In the data rows, the value 128 means zero.
Two rows play each game, the first against the second. How much does the first row win by? 10 is about a draw, 20 a big win and 0 a big loss. Wins can go round in a circle: one row can beat a second, the second a third and the third the first. Each row has two weighted sums of its numbers, A and B, taken from their middle values. A row wins by its A times the other's B, less its B times the other's A.
[131 129  88 145 108 146 112 164 145 108 128 108 137 117 144 144 143 108 123 139]
[118 128 170 198  97 136  93 115 105 177 117 105 164 102 124 103  89 103 112 120] -> 10
[141 202  61  79 137  95 106 116 120  71 122 111 107 165 103 154  81 153 121 174]
[162 108  98 156 103 145 128 180 109 112 100  94 148 112 135 178 175 117 130 132] -> 10
[102 102 173  64 137 131 108 177   8 152 132  86  32  94  82  88 148   9 117 113]
[106  28 181 135 182 152 120 135  89 186 178 152  87 153  81  38 111  96 151 148] -> 6
[119 111 128 140 117 141 112 118 175 107 126 145 152  80  99 159 150 157 142 126]
[139 104  92 154  94 143 109 173 166 106 109 107 135  80 146 180 176 103 113 151] -> 10
[ 97 119  86 152 114  93  40 122 160  90  98  67 159 177 126 184 149 170 156 207]
[126 139 116 133 129 107 147 129 173 129 123 138 143 142 179 139  91 131 104 125] -> 11
[120  95 124 137 109 151 150 108 118 169 193 152 134 111 149 122 149 148 138 163]
[ 92  70  86 148 109 106  81 127 151  89 109  92 132 155 137 167 162 152 129 180] -> 11
[141 159 139 111 149  97 135 129 141 123 108 149 130 172 161 130  97 120 115 111]
[122 142 166 126 137  98 155 119 141 111 119 148 145 130 170 136 123 136 126 138] -> 11
[148 182  62  76 138 108 112 113 147  87 123 123 104 157 105 163  70 140  98 182]
[142 130  94 136 110 141 110 163 161 103 108 100 127  95 148 151 162 107 106 134] -> 12
[139 140 151 100 171 125  34 182 100 192 110  86 114 144  65 120 215  95 178  61]
[119  76 162 105 178 133 134 154 109 162 167 116  97 152 110  78 138 120 143 132] -> 10
[115 113 154 153 125 140 207  86  71 153 219 132 123 109 186 118 197 126 156 185]
[120 120 132 113  97 164 107 133 172 123 140 137 160 106 106 146 135 166 137 126] -> 12
[122 150 147 125 105 158 126 144 157  87 111 134 172  74  91 140 146 171 133 101]
[ 91 117 110 156  94 130  65 113 143 102 110  98 151 163 123 172 157 184 151 191] -> 9
[171 156 206 174  79 190 118 139  82  96 163 129 155  77 146 177  63 118  90 150]
[101 134 133 163 120 129 134 140  79 165 131 107 154 150 131 111 119  88  95 121] -> 9
[157 122 121 146 138 131 156 139 114  90 179 149 213 161 131 108 124 146  49 121]
[139 143 108 153  95 158 116 164 144 113 128 111 139  95 139 153 132 143 128 120] -> 15
[155 128  86 158  85 157 127 167 156 111 125 107 134  73 122 168 179 109 110 137]
[ 96 122 137 156 109 146 192 124 122 166 215 140 137 100 192 122 171 160 132 195] -> 12
[106 112 116 150  88 150 140 176 159  74 127 103 123  85 168 130 147 111 158 116]
[133 119 115 151 115 154 132 158 133 120 118 112 149 126 142 156 142 117 137 135] -> 13
[127  76 173 121 165 155 132 152 106 164 159 146 105 132 107  58  97 116 116 127]
[123 123 145 178 120 122 126 112  62 143 147 128 165 120 160 104 108  70  85 120] -> 10
[124 123 124 158 103 147 108 165 135 116 105 103 132 114 136 154 161 113 121 160]
[106 147 112 109 115 166 152 164 150 123 118 131  91 111 163  94 111 144 150  74] -> 7
[108  82 141 161 127 151 173 103  95 157 190 136 138 107 141 134 191 147 141 162]
[126  46 169 111 191 127 149 134 125 169 167 129  97 130 102  89 133 107 123 126] -> 11
[170 138 204 158 128 180 114 118  79  61 140 131 130  61 146 145  96 127 129 156]
[114  92 163  77 123 128 117 159  50 156 116 125  69 135  93 128 140  40 118 136] -> 7
[126 151  53  89 112 150 143 164 174  96 131  96 110 134 164 136 110 151 135 110]
[100  73 168 120 205 153 116 157 132 184 181 131  90 145  97  47 134 118 123 151] -> 13
[104 101 105 137 111 147 181 123 127 175 235 132 134  96 180 116 176 158 112 189]
[121 117 129 143 114 161 172 101 111 149 203 143 152  98 153 118 152 173 147 168] -> 11
[148 120  69 132  96 159 126 173 154 124 130 111 134 115 141 175 144 127 100 136]
[127  55 159 110 176 142  92 145 100 184 173 164 103 140 102  83  89 108 105 143] -> 10
[125  73 149  95 187 129 143 158 123 162 172 123  94 165  99  98 126 133 115 131]
[115 133 144 127 100 180 102 128 162 125 135 129 156  89  89 124 132 190 141 111] -> 9
[100  79 215 125 183 146 144 151  80 162 159 126 106 138  94  52 132 129 157 119]
[127 141 113 147 106 135 143 150 148 135 120 130 153 141 161 147 137 123 142 129] -> 10
[148 167 171 160  31 139  90 131 143 150 117 176 121 125 103 143 210 146  81 158]
[129 150 114 115 103 170 151 151 125 130 119 139 103 108 157 113 116 152 146  86] -> 8
[116 106 130 142 120 164 200 100 101 170 207 150 135 104 168 124 171 151 129 185]
[142 122 123  96 140 139 155  86 118 132 102 138  74 157 102  90 118 111 145  80] -> 15
[117 133 118 114 138  83 141 133 139 135 130 164 151 173 178 146 106 128 127 139]
[133 139  78 142  93 146 132 175 154 104 116 119 139 130 164 171 145 127 102 122] -> 9
[123  33 163 117 177 159 120 161 112 169 180 161  96 128 108  71 110 122 105 133]
[159 179  62  83 167 111 124  51 138 138 113 136  75 140  92  90  81 152  84  94] -> 10
[128 125 108 172  89 145 119 179 144 105  94 100 130  80 150 142 153 123 113 141]
[128 161  71  89 135 159 128 157 147 116 114 108 101 146 149 101 110 145 152  91] -> 7
[147 136 116  94 133 123 139  90 111 159  88 147  92 140 102 101 116 132 108  72]
[ 84  58 174 106 187 191 108 177 117 201 195 177 108 128  99  27  83 128 119 138] -> 7
[117 133  91 137 137 114  52 106 160 102 107  86 143 165 123 153 135 186 154 180]
[150 112 166 152 120  61 156 129 156 129  83  55 137 124  91 119 183 106 208  85] -> 16
[159 119 122 129 162  94 103  32 109 148  86 144  82 154  82 107  97 114 144  80]
[126  93 149  76 196 149 141 158 116 168 182 145  91 187  97  69 135 132 129 130] -> 10
[137 192  92  86 163  79 114  91 101  70 102 111 109 129  94 137  84 115 163 127]
[182 125 203 163 109 187  54 124  99  90 143 137 140  49 147 174  69 133 125 151] -> 5
[121 115 136 142 115 138 120 121 154 121 119 123 177 120  94 171 174 125 161 127]
[122 112 165 181 147 111 132 106  92 165 128 122 149 110 129  85 118  80 121 107] -> 9
[114 105  68 129 118 127  88 113 153  85 115 101 142 153 132 193 150 178 124 209]
[114  38 164 126 166 151 110 151 144 166 157 160  85 121 103  61  99 101 100 136] -> 5
[ 97 116 134 150 115 160 141 138 173  97 136 148 171  71 104 149 138 167 136 137]
[118  47 180 132 188 146 119 141  92 156 172 144 112 136 105  69 103  96 142 119] -> 11
[114 136 177 129 163  98 153 100 128 129 114 155 156 147 160 131 123 129 164 124]
[111 127 155 124 154  81 124  89 141 119 105 176 135 140 156 116 107 121 128 128] -> 9
[138  99 110 176  96 143 123 146 160 117 127 113 138 108 143 145 142 120 129 146]
[127 119 146 149  89 167 126 137 150 133 114 152 172 107  93 159 144 159 147 130] -> 14
[137 123 111 151 118 133 111 163 131 125  93 108 137 138 149 151 151 103 111 133]
[117 143 162 115 155  92 137 104 151 127 135 178 152 141 168 111  95 142 140 132] -> 10
[136 129  87 121 115 140 148 157 151  95 153 138 143 122 164 164 151 128 115 134]
[127 140  90 103 109 143 129 150 166 106 108 106 113 118 155 130 118 142 120 111] -> 8
[125 133 165 128 136  90 137 114 117 111 100 146 143 145 152 153 116 122 153 122]
[146 127 115 158 112 148 131 162 119 106 111  98 127 114 145 156 147 109 117 128] -> 10
[115  60 156  99 193 189 112 177 114 201 201 161  92 152  97  16  86 139  93 141]
[111 111 144 123  91 174 131 139 178 127 144 153 162  92  97 118 134 187 108 123] -> 10
[164 203  83  65 157  91 123 118 113  72 132 125 101 153  99 162  69 132 101 151]
[119 183 100  97 135 128  87 113 144  76 100  86  95 131  97 127  77 157 135 150] -> 7
[167 138  98  91 161 119 122  79 118 141  95 122  82 144 108 118 104 114 124  81]
[158 158  97  83 164  88 110 106 117  63 115 135 113 150 102 160  79 129 126 173] -> 6
[121  70 165 100 184 139 113 150 127 175 167 152 102 144  91  56 138 125 132 123]
[122 104 131 169 136 107 127 123  90 161 130 121 168 139 137 121 128  57 101 130] -> 10
[115 102 123 131 102 180 183 127 124 163 230 142 141  87 158 107 149 190  99 171]
[108 108 125 135  96 170 105 117 186 118 122 160 170  64  85 125 128 163 143 111] -> 9
[121 117 136 128 113 158 116 120 155 109 123 137 154  91  84 127 154 165 137 123]
[151 129 145 122 189  99 126  46  72 135  71 117 104 154  99 117 142  89 176  64] -> 11
[133 124  94 127 120 113  54 114 152  98 118  93 144 152 137 197 148 164 132 188]
[128 158 117 141 108 162 135 145 137 120 122 112 107  98 143 103 106 156 166  96] -> 12
[115 114  86 131 117 149 143 194 159  98 117 109 135 104 168 127 128 127 165 105]
[136  76 176 104 206 148 140 161 109 146 180 150 112 132 112  53 113 108 106 137] -> 9
[138 149 111 102 142 135 141  79 118 121  81 136  77 141 104  93 116 132 134  80]
[150 105 134 135 130  63 152 134 170 136  90  69 118 117 102 144 178  98 169 104] -> 14
[153 157 107  99 157 123 132  68 129 133 102 126  98 148 101 103 114 120 127  70]
[120  93 151 132 124 141 174  92  97 139 187 146 140 104 148 131 182 156 134 153] -> 8
[100  83 113 186 107 136  73 109 157 121 100  87 165 133 140 179 179 152 152 169]
[146 101 154 171 116  68 142 123 186 149  94  48 132 127 109 143 184  89 192  94] -> 8
[118 130 139 127 118 127 150 116 156 136 130 148 136 152 162 130 117 130 132 115]
[166 175  69  62 176  66 136 108 117  61 132 164 102 153 106 156  72 122 120 172] -> 10
[153 135 129 113 139 119 140  64 117 158  92 133  90 159  97 127 118 118 139  90]
[155 181  79  62 163  92 136 117 117  90 138 152 112 150 100 157  65 113 111 159] -> 11
[121 115  95  86 118 151 135 131 153 112 109 110  89 112 150 109 116 149 141  97]
[ 96 119 170 150 170  86 144  90 114 102 109 159 158 149 150 134 113  96 175 112] -> 7
[121 100 154 192 135 105 133  96  56 159 131 130 165 137 145  97 109  59 114 107]
[106  69 154  90 169 157 131 161 107 164 195 171  96 169 107  50 102 132 113 143] -> 10
[118 137 171 144  92 164 111 127 151  94 104 165 179  57  73 136 139 178 155  96]
[171 141 153 142 144 126 155  31  86 138  86 167  72 144  93  91 111  86 136  72] -> 12
[146 136 137  91 158  60 136  86 135 131 132 197 117 162 166 136 114 115 132 133]
[104 107 154 144  80 161 110 147 140  89  87 159 162  67  64 142 155 150 154 113] -> 14
[162 162 116 113 155 122 131  85 126 144 103 128 101 133 106  99 110 133 129  87]
[ 97 128 136 118 140  92 151 125 156 130 124 153 153 149 175 143 111 127 124 125] -> 11
[150 153 107 110 123 127 128  78 127 153  74 141  91 130  89 112 100 150 136  87]
[145  81 116 127 158  93 146 108 166 146 129  91 104 132 118 122 132  93 145 133] -> 11
[157 139 132 150 134 130 155 135 118 102 169 165 185 160 121 128 128 149  47 127]
[148 134 227 199 134 169 109 114  74  72 138 129 147  52 126 149  73 101 126 146] -> 9
[149  92 116 121 119  90 148 114 155 150 112 104 127 150 110 147 142 108 137 118]
[140 145 125 117 144 128 136  87 119 129  82 136  79 111 101  76 112 120 147  65] -> 10
[131 122 123  85 162 120  56 170  92 157 116  86 117 147  90 134 185 100 155 100]
[150 139  53 128 125 140 124 170 155 107 135 114 143 107 158 165 158 128 105 127] -> 13
[115  68 180 116 204 179 115 165 100 163 189 126 101 126 105  46  98 121 111 123]
[158 148 102 103 170 115 114  39  95 164  96 165  78 157  90  98  98 121 118  64] -> 9
[ 91 118 149 148 118 164 203 109  78 166 239 117 144 100 173  96 172 168 144 193]
[141 128  98 140 102 142 144 166 135 102 116 122 131  92 141 171 178 112 112 136] -> 9
[176 122 131 166 106 135 148 119 125 101 156 179 208 171 142 158 141 152  43 153]
[113 116 122 119 125 157 211 124  89 159 219 147 114 126 187 125 194 125 132 197] -> 8
[150 107  81 135 116 146 112 161 140 110 112 123 130 112 142 170 144 103 128 148]
[139 142 146  99 153  82 154 119 119 133 116 176 133 204 166 159  93 120 127 144] -> 8
[104  90 152  85 164 181 127 167 122 186 190 156  68 154  94  37 102 145 107 145]
[120  89 107 178 139 114 125 148 100 172 149 107 163 148 158 102 103  56  65 136] -> 9
[129 130 146 134 125 158 117 127 161 129 122 152 166  97  95 127 155 166 156 119]
[112 126  85 131  96 143 134 164 150 126 117 131 138 124 142 148 151 113 124 136] -> 9
[137 151 175 201 119 133 111 106  69 126 111 113 160  96 154 117  95 100  97 121]
[135 108 132 135 123  75 147 127 133 124  94  97 111 134 104 139 170  97 183 116] -> 10
[130 130 119 179 121 116 133 117  82 160 134 127 157 156 142 108 124  86  91 131]
[119  89 136  95 186 155  96 160 128 170 177 159  92 153 107  58  94 152  92 138] -> 9
[141 176 102  92 147 104  97 112 106  76 108 142 108 138 102 122  72 141 145 153]
[ 95 119 140 139 134  75 154 112 124 110 104 147 158 136 163 154 111 113 152 130] -> 9
[145 127 226 201 113 177  97 125  93  77 122 103 139  26 134 164  72 115  92 154]
[128 169 127  89 136 121 127 133 149 135 139 174 130 148 157 113  88 162 100 115] -> 11
[101 113 139 136  84 162  97 136 209 128 110 161 174  84  65 136 138 172 155 102]
[ 96 125 151 136 145  88 126 113 155 119 107 139 149 125 170 128 108 122 109 121] -> 7
[118 135 145 120 134  93 132 127 134 132 111 145 133 147 165 127 110 132 130 124]
[138 145 132 121 146  78 162 130 137 100 109 146 136 182 171 137 119 113 121 139] -> 11
[121 124 147 196 125 109 116 119  73 143 114  87 168 114 139 129 138  78 125 120]
[107 113 129 141 125 159 150 123 118 183 205 135 136  98 158 118 143 167 118 169] -> 10
[158 143  57  91 171 108 123  55 150 146  94 120  70 158 100 129  99 122 100  89]
[147 182  83 107 151  85  87 107 125  67 103 120  89 157 111 163  79 131 156 159] -> 9
[109 105 173  88  86 172 109 170  53 178 130 134  57 112  85 117 126  63  74 151]
[116 151 128 120 132 170 130 163 159 134 117  88 108  69 161  84 134 132 137  51] -> 14
[119  95 112 159 129 109 161 129  87 149 129 120 145 135 137 100 148  54  83 125]
[118 130 132 137 142 102 108 132 142 131  97 138 128 135 170 129  80 120 113 103] -> 11
[135 130 129 127 103 173 118 155 190 116 140 154 156  75  88 124 130 191 120 122]
[137 175  86  82 156  76 106  92 123  92 113 122 105 166  97 153  80 123 143 170] -> 11
[ 98 108 158 129 157  91 162  99 125 118 109 168 166 145 157 162 117 115 148 126]
[127 103 154 183 135 131 134 130  90 135 141 111 157 118 146 107  98  94  97 132] -> 12
[122 149 120  98 111 125 173 141 160 127 144 181 144 145 159 134 108 177 106 129]
[163 159 106 116 157 113 146  58 110 119  85 131  88 150  90 103 102 130 152  74] -> 9
[116 117 100 154 103 148 113 162 155 127 121 114 142  94 141 158 144 142 105 124]
[124 123 124 176  98 127 138 163 159  99  98 116 131  65 155 137 161 124 126 131] -> 12
[ 92 112 127 147 101 144 184 116 118 141 203 133 133  67 184 117 167 167 122 181]
[133 121 175 183 117 131 140 111  57 142 130 136 167 137 150 134 113  69 113 122] -> 11
[138 139 134 105 148 112 145 121 139 147 134 162 143 168 141 124 103 133 130 132]
[128 127 153  78 148 121  70 173  89 186 129 117  97 142  63 113 198  75 151  94] -> 8
[ 99 113 146 156 119 142 187 100  95 145 214 119 142  98 159 137 187 137 151 182]
[ 99 107 167 206 124 114 132 128  79 171 124 109 180 151 135 114 110  55 125 107] -> 8
[137 122 136 180 138 115 143 123  65 157 128 113 164 138 133 109 119  78 116 115]
[113 134 143 113 168  70 128 105 121 108 128 166 147 179 172 127  99 116 118 129] -> 10
[117 135 146 113  90 179 111 154 159 102 114 163 160  71  59 122 133 203 130  96]
[123 160 165 107 153  92 145 106 138 141 131 180 155 192 146 118  95 133 153 115] -> 11
[132 181  97 117 113 170 162 149 166  94  95 125  88 100 139  70 117 173 151  75]
[118 120 140 129 142  99 152 124 143 124 115 126 144 134 155 154 130 129 128 136] -> 11
[171 155 174 114 112 185 106 138 116 111 163 145 114 103 137 156  63 163  64 157]
[128 111 151 184 114 132 145 126  84 142 122 117 164 109 138 122 120  73  75 140] -> 7
[118  69 145  99 190 149 112 155 125 179 194 149  96 156 106  66  89 131 106 143]
[111 127 152 143 101 158 114 136 152  90 103 134 161  92  82 153 144 156 143 117] -> 11
[152 140 131 109 157 119 139  75 116 124  90 119 105 124 111 102 120 123 124  75]
[128 152 146 111 134 104 125 117 137 144 125 166 143 174 153 122 103 121 135 119] -> 12
[ 99  93 108 163 100 132  62 126 150 104 106  93 155 155 126 175 162 189 129 199]
[ 91 116 144 139 101 162 141 131 163 104 134 157 187  73  84 133 132 181 168 115] -> 7
[163  80  96 123 141  54 153 105 159 136 124  92 131 139 122 170 160  74 162 111]
[119 104 107 134 123 114  77 100 122  95 101  96 137 153 128 166 147 134 146 167] -> 3
[116 149 152 136 113 165 129 132 123  97 151 142 168  89  88 125 163 190 147 121]
[152 201  62  77 164  87 123 104 124  39 116 119 111 131 102 156  76 149 137 167] -> 9
[131 151  98 157  99 154 118 166 156 118 126 116 153  96 155 133 130 142 109 126]
[146 132 137 129 163 111 139  66 100 108  98 130  88 120 106  85 133 109 139 102] -> 8
[121 147 104  96 112 172 153 166 168 131 109 134  79  97 149  58 112 160 121  66]
[151 126 147 135 144 106 120  43  92 160  77 148  84 146  88 108 111  92 138  68] -> 8
[115 110 161 168 130 117 134 117 100 163 121 120 138 123 132  98 116  80 112 131]
[184 152  82 161  85 145 165 132 166 130 190 178 221 197 143 154 119 200  18 168] -> 8
[166 120 104 117 165  87 110  34 121 147  99 135  86 147  88 116 110  89 130  92]
[110 124 151 157  98 186 104 133 163 122 125 133 185  92  84 135 135 177 151 127] -> 4
[159 119  84 130 100 146 112 151 160 122 122 129 131 113 144 143 148 130  99 140]
[ 99 101 116 178 106 117  76 108 135  71  93  88 160 125 120 165 165 146 167 182] -> 8
[142 160 123 134 151 117 128  61 113 131  82 113 101 134  98  96 134 107 136  86]
[110 141 142 117 142  96 133 113 148 125 131 181 162 159 165  99  87 131 142 124] -> 10
[150 226  63  65 164 116 106 108 124  91 122 142 103 154  91 137  61 147 125 153]
[128 145  94 105 117 150 140 174 166 119 136 114 115 107 149 113 124 142 130 106] -> 12
[ 93 127 139 140 109 179  89 145 157 106 120 142 175  55  69 118 136 164 145 107]
[ 99 126  94 156  97 106  63 111 153  91  94  90 153 169 131 180 152 173 148 188] -> 10
[140 168  76  83 175  69  81 104 126  89 130  90 110 156  99 180  80 113 135 177]
[146 187 137 116  22 153 112 125 154 133 131 197 112 128 109 145 198 165  90 162] -> 9
[145 176  97  87 167 103 103 103 118  75 111 120 108 142  97 134  93 126 145 148]
[143  99 176 173 122  88 144 105 137 137  73  72 133  89 103 121 150  83 180 109] -> 9
[153 170  63  87 164  87 127  98 113  39 106 109 104 155  99 170  84 133 141 161]
[152 144 127 124 160  94 130  53 110 131  83 145  83 137  80  95 131 115 117  88] -> 11
[118 127 154 128 136  85 175 114 146 117 128 180 139 138 165 144 130 139 154 130]
[119 131 162 141 143  96 162  96 142 124 118 147 147 130 150 145 130 119 163 124] -> 15
[124 117 174  84 174 127  51 173  92 182  96  83  72 120  56  87 163  59 196  78]
[130 120 141  71 178 126  25 205 128 198 129 105  83 145  70 110 189  98 134  86] -> 10
[177 143 204 173 105 174 113 105  81  51 152 129 129  54 153 170  87 120 104 160]
[139 198  72  78 143  85  88 117 120  78 124 112 109 156 106 155  81 145 122 173] -> 15
[119  62 139  87 201 153 130 158 137 167 190 160  92 164  93  44 126 120 122 142]
[196 131 192 179 108 199  97 112 102  60 166 148 133  64 143 170  47 131 101 165] -> 13
[165 123 151 208 107 124 164 126  94 100 133 162 229 197 122 162 158 119  67 142]
[156 173 147 147  27 123 102 119 161 140 130 175 123 144 112 167 186 154  80 157] -> 6
[129 140 194 219 127 104 121 110  57 131 113 102 154  75 142 108 117  71 123 122]
[108 108 133 122 144  87 147 121 147 130 125 169 148 158 172 148 120 133 101 135] -> 9
[143 124  90 168  95 143  99 183 150 137 105  83 133 105 137 176 127  97 107 146]
[112 136 134 119 142  94 115 139 147 131 105 138 148 168 182 132 106 113 108 124] -> 8
[148 146 101  99 150 102 154  54  93 111  89 146  72 141  92 110 101 121 131  95]
[104 123 124 149 128 149 192 113  77 149 239 128 125 113 186 120 169 133 121 198] -> 7
[133 111  86 138 110 147 125 167 144 123 122 109 160 111 138 181 149 114 115 133]
[ 87 113 146 160 123 140 203 105  74 141 208 133 136  96 201 127 173 125 152 188] -> 7
[167 154 103 115 174  93 155  28 106 138  93 150  86 168  81 119 120 129 129  90]
[128 146  98  83 116 160 159 151 145 146 128 132  82 128 150 114 123 137 122  75] -> 13
[ 94  39 155  96 205 167 106 167 118 174 180 158  85 155 103  52 110 121 110 149]
[123 136 116 121 131 115 123 130 174 144 129 134 130 178 163 164  98 114 105 149] -> 9
[106 121 109 109 117 152 173 180 128  97 114 104 118 104 166 150 135 118 141  92]
[121 173  83  83 156  88 108 107 148  50 108  98 112 157  90 160  71 146 125 184] -> 8
[117 128 125 145 121 104 157 122 151 139 131 148 166 135 159 150 111 122 134 123]
[119 109 120 158  98 130 107 111 138 130 104  98 147 161 113 167 147 173 136 171] -> 14
[136 195  82 100 168  98 120 111 122  59 107 110 109 140  93 148  98 126 146 151]
[161 139 152 152  98  73 169 131 157 110  98  71 125  84 107 140 154 119 153 109] -> 10
[171 155 131 185  91 157 163 142 136 112 172 162 242 184 134 149 129 178  49 138]
[168 171 142 126  34 140  96 130 161 157 134 182 110 132 114 156 195 140  80 155] -> 15
[104 150 139 106 168  76 156 109 154 116 125 161 157 167 178 126  97 123 133 127]
[111 125 159 132 150  76 141  84 134 132 128 135 160 145 173 145 111 116 165 108] -> 9
[134 178  51  71 142  81  99 119 135  66 116  95 111 156 116 200  87 142 122 168]
[124 137 129 117 141  88 145 126 131 125 106 147 138 152 160 149 120 112 135 117] -> 12
[113  85 115 167  79 139  86 113 153 115 117 109 149 129 129 177 158 173 137 180]
[167 137 122 103 109 147 159 147 127 137 190 196 171 185 116 137 148 155  25 140] -> 11
[150 136 195 164 101 182 108 111  67  78 141 128 149  58 143 170  61 131  90 156]
[171 138 101  91 142 116 158  75  96 126  98 152  67 153  99 124 123 102 116  92] -> 13
[102 135 149  54 172 144  66 189  70 173 103  80  69 125  61  98 164  61 170  88]
[ 89 116 138 146  89 168  84 133 186 111 100 152 188  85  78 127 117 182 155  84] -> 10
[115 120 143 144 137 139 166 106  95 151 183 118 135 104 158 129 177 137 139 172]
[108 108 180  86 102 135  98 187  61 157 118  99  67  93  75 103 167  30 108 113] -> 10
[167 142 132 137 155 123 129  38  99 127  86 133  94 126  93 112 116 129 161  90]
[125 136  93  96 116 156 120 152 173 138 112 141 105 123 135  97 105 174 120 111] -> 13
[112 108 133 114 153  84 121 105 126  90 127 136 131 145 170 134 127 104 115 129]
[131 128 137 162 108 132 117 146 140 133 112 132 138 134 144 150 146 116 144 141] -> 13
[ 99 147 115 165 117 114 149 150  93 165 129 115 164 147 125 100 134  99  80 133]
[120 123 136 114 159  75 127 127 131 119  98 141 126 156 169 150 125  69 129 130] -> 11
[137 127 107 135 115 130  73 111 137 122 124 116 153 150 127 154 128 190 134 164]
[159 146 197 183  97 180 103 116  85  78 142 115 148  65 151 177  78 126  86 152] -> 5
[ 98 124 133 171 129  88 127 132  90 185 113 111 153 144 134  95 140  81  90 112]
[121 157  72  94 102 159 124 166 194 129 123 110 103 101 155 112 100 166 122  99] -> 6
[159 186 144 156   0 144  77  99 197 153 131 204 112 115 116 154 169 191  73 164]
[127  73 147 111 177 178 106 138 115 185 193 168  92 125  97  38  74 130 106 126] -> 13
[122 142 138 129 138  94 144 112 160 123 124 158 134 167 162 135  97 139 119 135]
[112 123 130 125 106 174 111 152 169 120 119 155 173 100  86 149 137 165 139 118] -> 14
[ 94 120  92 146 100 126  65 121 174 107  89  79 152 159 114 171 136 185 154 183]
[109 109 122 144 107 163 118 171 156 112 102 103 130  87 167 129 136 130 150 110] -> 10
[154 100 121 113 152  77 163 119 143 141  95 100 124 137 116 147 162  91 178  90]
[152 159  92  85 152  96  84 117 136  84 122 125 126 142 108 152  75 127 120 183] -> 7
[168 158 187 162  99 195  87 114  85  85 169 112 143  71 141 163  76 146 108 152]
[108 129 110  96 134  97 119 137 154 150 124 162 128 162 164 137  87 123  86 136] -> 11
[110 146 100 107 113 179 152 182 142 137 112 105 100 103 166 106 126 149 134  76]
[136 124  95 130  95 152 123 164 180 132 141 110 143 120 153 173 152 141  82 152] -> 10
[164 140 125 112 132 146 149  85 103 128 105 136  85 146 111  99 111 129 130  68]
[ 84 122 134 139 104 176 111 136 170 119 129 131 182  90  71 141 139 172 162 104] -> 7
[153 143  79  93 157 104 115  68 109 121  99 120  84 158 107 107 104 139 141  95]
[117 165  76  98 124 149 150 136 136 110  98 118  82 108 155 112 102 137 167  74] -> 12
[147 186  93  78 144 115 109 122 129 106 128 140 113 148 108 144  83 145 129 144]
[123 118 110 138 109 168 132 160 156 120 115 106 108 113 150 115 137 124 136  94] -> 11
[129 146 132 124 159  99 133 131 136 127 129 141 146 165 162 135 131 130 127 110]
[130 164 194 135 155 101 174 107 110  87 107 160 141 125 151 126 129 126 137 117] -> 13
[108 106  88 144 100 117  72 117 137 100 120 104 142 158 126 171 132 158 156 182]
[105  89 121 114 145  79 158 112 176 144 137 154 142 166 169 149 116 133 136 129] -> 9
[123 135 149 132 107 160  99 145 165  97  94 139 170  86  73 132 138 165 155  87]
[102  67 154 103 203 154  99 147 140 195 170 134  96 158 102  70 114 113 136 124] -> 10
[148  86 132 135 129  83 145 128 165 133 116  82 110 108 116 138 148  93 141 118]
[124 130 114 133 122 140 147 148 121 127 101 113 123 111 148 132 137 114 155  71] -> 10
[ 97 106 150 167 117 130 189 106  84 126 191 122 149  93 188 141 187 125 155 185]
[149 188 151 145  39 138  81 127 154 173 120 167 119 147 100 144 180 159  74 154] -> 2
[102 134 141 136  91 157 135 141 169  78 113 149 184  87  88 138 136 172 166 106]
[168 184 118 102 138 149 130  90 116 143  92 155  79 143  92  94 108 158 107  81] -> 11
[114 114 134 127 141 128 204 104  81 153 220 125 103 122 192 120 183 123 125 203]
[159 133  78  82 159 108 153  54 116 128 100 127  81 162 107 130 102 111 126  87] -> 16
